Named turns come first, each shown by rows before and after it. Which turns, in which order, take the first row of each pair that follows to the second? Write the first one first, as in the answered first pair.
Z (before -> after):
[ 1.05  1.42  0.81 -1.22 -0.10 -0.34  0.61  0.14 -2.93  0.63 -0.90 -2.39
  0.29  1.89  0.95 -1.22  0.66  0.11  1.61  0.67 -1.94 -0.54] -> [ 1.46  0.31  1.19 -1.19 -0.91 -1.21  0.82  1.57 -2.10 -0.09  0.43 -2.13
 -0.79  0.99 -0.39 -1.26 -1.59  0.71  0.71  3.14  0.01  0.06]
[-0.87 -1.44  1.99  1.62 -1.57 -1.67  1.00  1.08  1.36 -0.59 -0.62 -0.48
 -0.19  0.70 -0.30  1.57  0.86  1.36 -0.11 -0.14 -0.94  1.05] -> [ 0.48 -1.94  1.19  1.40 -1.83 -1.25  0.34  1.07  1.68 -0.59 -0.62  0.52
  0.44  1.42 -0.43  1.69  1.58  0.57 -0.60 -0.64 -0.71  0.94]
[ 1.44 -0.33 -0.92  1.89  0.12  0.21 -1.06 -1.86  0.12  0.19 -1.13  0.95
  1.23 -0.73 -1.32  1.22 -0.97 -1.17 -0.49 -0.81  0.25  0.29] -> [-0.21  0.35 -0.26  2.37  0.70 -0.15 -0.28 -2.41 -0.58  0.32 -1.64 -0.21
  0.93 -1.38 -0.93  0.98 -1.26 -0.62  0.44 -0.98 -0.77  0.22]
[ 0.26  1.16 -0.71 -1.18  2.46  1.44 -1.97  0.53 -0.93 -0.21  1.58  2.80
 -0.64 -0.19  2.01 -0.77 -0.34 -3.19 -0.34 -0.09  1.95 -1.14] -> [-2.10  2.41  0.22 -0.87  3.19  1.07 -0.68 -0.35 -1.76  0.07  0.63  1.42
 -1.24 -1.09  2.85 -1.01 -0.64 -2.19  0.82 -0.36  0.72 -1.18]
F (before -> after):
[-1.37 -1.65 -0.45 -0.13  0.04  0.28 -0.46  0.74  1.18 -0.12  1.54  1.49
 -0.71 -2.20 -1.21  0.58 -2.86  0.01 -1.50  1.37  3.07  0.47] -> [ 0.84 -0.99  2.20  0.87 -0.57 -1.35  0.17  1.78 -0.27 -0.56 -0.97 -0.51
  1.55  3.08  1.17  0.78  3.33  0.65 -0.07 -0.31 -1.53  0.02]
[-0.72 -0.82  0.57  2.35  0.73 -1.03 -0.68  0.12  2.00 -1.21 -1.73  2.49
  0.85  1.13  2.05  1.69  5.14 -0.61 -0.48 -4.58 -1.28 -0.22] -> [-2.40  2.19 -0.44 -1.22  3.15  1.56 -1.70 -1.18 -0.84 -0.46  0.78  2.79
 -1.58 -1.62  2.90 -0.87 -0.24 -3.37  0.75 -3.03  1.41 -2.11]
[ 0.60  0.14 -2.24  0.50  0.89  1.24 -1.97 -0.25  0.01 -0.11  0.09  2.30
  1.45 -0.10  0.82  0.47  2.16 -1.26 -0.44 -2.21  0.57 -0.56] -> [ 0.22  0.30 -2.20  0.34  1.21  1.34 -2.17 -0.35  0.04  0.02  0.30  2.23
  1.27 -0.49  0.66  0.25  1.56 -1.43 -0.44 -1.96  0.81 -0.69]
K (before -> after):
[-3.04 -0.39  0.85  1.20 -0.81 -1.75  0.37  1.14  0.55  0.66  0.45  0.73
 -0.63 -1.02  0.79  1.29  0.05  0.63 -0.63  1.21  1.87 -0.80] -> [-1.56  1.15 -0.42 -0.41  0.35  0.20 -0.86  0.09 -0.75  1.27  0.36  1.47
  0.22  0.20  2.31  0.59  1.69 -1.77  0.14 -0.68  1.24 -2.32]
[ 1.50  1.75  0.39 -0.76 -0.68  0.12  0.82  0.01 -0.99  1.01 -1.16 -1.84
  0.77  1.16  0.90 -1.43 -1.23  1.72  3.69  0.31 -1.99 -0.40] -> [ 1.46  1.04  0.65 -0.37 -1.28 -0.54  1.16  0.51 -0.51  0.80 -1.15 -1.94
  0.76  1.11  0.58 -1.36 -1.45  2.58  3.31  0.81 -1.79  0.13]
[-0.72 -1.53 -0.47  2.68  0.39  0.45 -0.54  0.16  1.51 -2.35  0.77  2.03
  0.52 -0.86  0.04  1.77  1.21  0.31 -2.17 -1.26  2.27  1.11] -> [-1.81 -0.47 -0.53  2.17  1.57  1.18 -1.02 -0.53  0.52 -2.15  1.04  2.44
  0.13 -1.53  0.95  1.25  0.80 -0.49 -1.68 -1.76  2.22  0.53]
[-1.80 -0.89  0.35  0.98 -0.52  0.19 -0.14 -0.27  1.45 -0.33 -0.24 -0.35
 -0.90 -1.34 -1.23  0.22 -0.19  1.71 -0.26 -0.53  0.33  0.24] -> [-0.93  0.40 -0.82 -0.31  0.84  1.75 -1.14 -1.49  0.30 -0.02 -0.22  0.30
 -0.30 -0.63  0.04 -0.49  0.91 -0.43  0.16 -2.08 -0.12 -0.87]
Now pairs of rows:
(two turns a pair)
[ 0.62 -0.97  0.81  0.27 -1.15  1.14  0.99  0.61  0.15  1.05 -0.97 -2.29
  0.60  2.58 -0.83 -0.38  0.29  1.52  1.21  0.23 -2.65 -0.69] -> [ 2.02 -1.54  0.25  0.13 -1.53  1.24  0.57  1.13  0.61  1.01 -0.23 -1.29
  0.73  2.98 -1.47 -0.11  0.47  1.12  0.44  0.41 -1.60 -0.47]
Z then Z
[ 1.74 -0.88 -0.56  0.26 -1.85 -0.67  0.58  0.33  0.13  0.67 -0.53 -0.33
  0.68  1.06 -0.86  0.68  1.13  0.69 -0.63  0.03 -0.30  0.43] -> [ 1.72 -0.17 -0.26 -0.66 -1.71 -0.50  0.60  0.76 -0.88  0.84  0.32 -0.79
 -0.02  0.92 -0.72 -0.36 -0.90  0.64 -0.15  1.42  0.22  0.09]
F then K
[-0.50 -0.21 -0.16  1.33  1.32  0.23 -0.27 -1.12  0.38  0.07 -1.28  0.83
  0.91  1.39  0.74  0.64  2.98 -1.13 -0.12 -2.38 -1.69 -0.37] -> [-2.60  0.56 -0.50 -0.10  2.18  1.01 -0.05 -1.14 -0.16  0.20  0.64  1.12
 -1.24 -1.94  0.14 -0.40 -2.01 -1.44 -0.18 -0.13  1.34 -0.52]
F then Z
[ 0.74  0.51 -0.67 -3.35  0.93  1.42 -1.58  0.41  0.00  0.00  2.43  1.80
 -0.23  0.91  0.75 -1.45 -1.82 -2.23  0.10  1.52  2.97 -0.57] -> [-2.57  1.88  0.82 -2.83  1.79  0.87  0.20 -0.40 -1.07  0.26  1.50 -0.21
 -1.17 -0.58  1.25 -2.01 -2.92 -0.53  1.69  1.77  1.31 -0.80]
Z then Z
[-1.12 -0.08 -0.91  0.83 -0.24  1.06 -1.12 -2.24 -0.50  1.14 -1.03 -1.02
  0.21 -1.95 -0.63 -0.03 -0.66 -0.49 -0.14 -1.91 -0.59 -0.50] -> [-1.45 -0.95 -0.43  1.41 -1.08  0.12 -0.65 -1.74  0.38  0.84 -1.23 -1.53
  0.13 -2.21 -1.44  0.32 -1.07  0.52 -0.60 -1.01 -0.36  0.14]
K then K
[ 3.77 -1.68 -1.76  0.04 -2.72 -0.10 -0.84 -0.59  1.90  0.86 -0.30  0.42
  1.78  0.62 -2.71  0.77  0.18  0.08 -1.27 -0.37  0.16  1.27] -> [ 0.20 -0.04  2.01  1.93 -0.98 -2.31  1.31 -0.42  0.32  0.30 -2.13 -1.89
  1.26  1.36  0.27  0.33  2.38  1.76  0.85 -0.95 -3.14  0.80]
K then F
[-2.48  0.50  2.61  1.13  0.99 -0.59  0.06  1.63 -1.01 -1.34  1.09 -1.22
 -0.18 -2.01  1.50  0.70  1.48 -3.87 -1.12 -1.23  1.14 -1.95] -> [-1.80 -0.72  1.56  2.00  0.20 -0.58 -0.47  1.57  0.55 -1.51  0.71 -0.15
  0.34 -2.19  0.36  1.69  2.49 -3.54 -2.28 -1.86  1.62 -1.22]
F then Z
[-1.03 -0.62  1.56  0.17 -0.27 -1.05 -0.11 -0.95  0.79 -0.60  1.25 -0.70
 -0.53 -1.62  0.68 -0.32 -3.69  0.62 -1.63  0.85  0.90 -0.20] -> [-1.60  0.61  2.48  0.48  1.13 -1.22  0.10 -1.42 -0.50 -0.63  0.17 -1.20
  0.11 -0.24  2.75 -0.55 -1.03  0.15 -0.43 -0.85 -1.24 -1.17]
F then K
[-2.39  2.17  1.13  0.24  1.95 -1.02  1.37 -0.37 -0.69  0.40 -0.30  0.14
  0.18 -1.65  0.65 -2.59 -3.57  1.14  1.27  0.25  0.28 -0.48] -> [-1.49  2.39 -0.22  0.48  2.83 -0.05  0.41 -1.73 -0.40  0.51 -1.25  1.60
  1.75 -0.86  1.70 -1.92 -0.32 -0.31  1.26 -2.89 -0.73 -1.01]
F then K
[-3.89  2.17  2.88  1.11  4.65 -0.07 -0.04 -0.67 -2.54 -2.60 -1.23 -0.29
 -0.51 -0.24  4.51 -0.40  1.88  0.26  2.02 -1.52 -1.71 -2.15] -> [-3.37 -0.21  2.95  3.48  2.80 -1.62  0.33 -0.19 -0.31 -3.09 -2.39  0.03
  0.65  0.37  3.37  1.38  4.36  2.20  0.73 -2.23 -2.44 -0.57]
F then F
[-0.18  0.52 -0.11  0.32  1.35 -0.31 -1.06 -0.76  0.42 -0.46 -0.12  1.30
 -0.91 -0.56  1.71 -0.58  1.25 -1.45 -1.29 -1.12  1.01  1.26] -> [-1.15  0.34  0.53  1.18  1.05 -1.30 -0.17 -0.54  0.58 -0.74 -0.50  0.55
 -1.00 -0.95  1.37 -0.34  1.31 -0.22 -0.92 -0.78  0.41  1.68]
Z then F
[ 0.00 -0.54  0.05  1.89  0.36 -0.04  0.57 -0.37 -0.43  0.63 -0.78 -0.14
  1.38 -1.06 -1.63  2.09  0.21  1.96 -0.64  0.76 -0.64  0.25] -> [-1.23  0.50 -0.35  1.18  1.85  1.06  0.20 -0.96 -0.95  0.63 -0.08  0.57
  0.71 -2.19 -0.72  1.46 -0.69  0.75 -0.23  0.42  0.03 -0.42]
Z then K
[-0.90 -2.38  0.24  2.52 -0.72  0.59 -0.93  1.18  1.83 -0.03 -0.81  1.77
  0.05  0.30 -0.54  0.32 -0.11  0.08 -3.90  0.53  2.59  0.34] -> [-2.91 -0.11  0.04  1.46  1.88  2.26 -1.50 -0.90 -0.21  0.58 -0.96  1.95
 -0.17 -0.58  1.77 -0.81  0.04 -1.71 -2.60 -1.50  1.99 -1.11]
K then Z
[ 1.48 -0.42 -1.05  0.86 -0.86 -1.02  0.91  0.37  2.77  0.97 -2.09 -3.08
 -0.06  0.75  1.03  0.90  1.56 -0.02 -0.48  0.18 -2.52 -0.47] -> [ 0.04  1.43 -0.25 -0.94  0.42 -0.38  1.02  0.36  0.60  1.24 -0.69 -3.79
 -2.06 -0.62  2.03 -0.85 -1.83 -0.86  0.44  1.94 -1.11 -1.46]
Z then F
[-3.21 -0.61  0.72  2.19  2.36 -2.69 -0.08  1.12  0.97 -1.05 -1.38  4.34
 -1.08 -1.62  3.05  0.57  0.77  0.44  1.00 -2.10 -0.17  2.11] -> [-3.73 -0.28  0.63  1.74  2.73 -2.26 -0.28  0.81  0.72 -1.01 -0.84  4.54
 -1.57 -2.33  2.78  0.27 -0.20  0.01  0.90 -1.90  0.44  1.89]
F then F
[ 1.37 -0.01 -0.85 -0.72 -0.54 -0.89  1.26  1.93 -0.76 -0.93 -0.26 -1.42
 -1.18  0.74 -0.71 -2.19 -0.28 -1.14  0.16  2.53  2.10  0.02] -> [ 1.76  0.93 -1.59 -1.27  0.50  0.47  0.39  0.91 -1.40 -0.29 -0.53 -0.56
 -0.65  1.11  0.18 -2.48  1.11 -2.72  0.54  0.91  1.47 -0.76]
K then Z
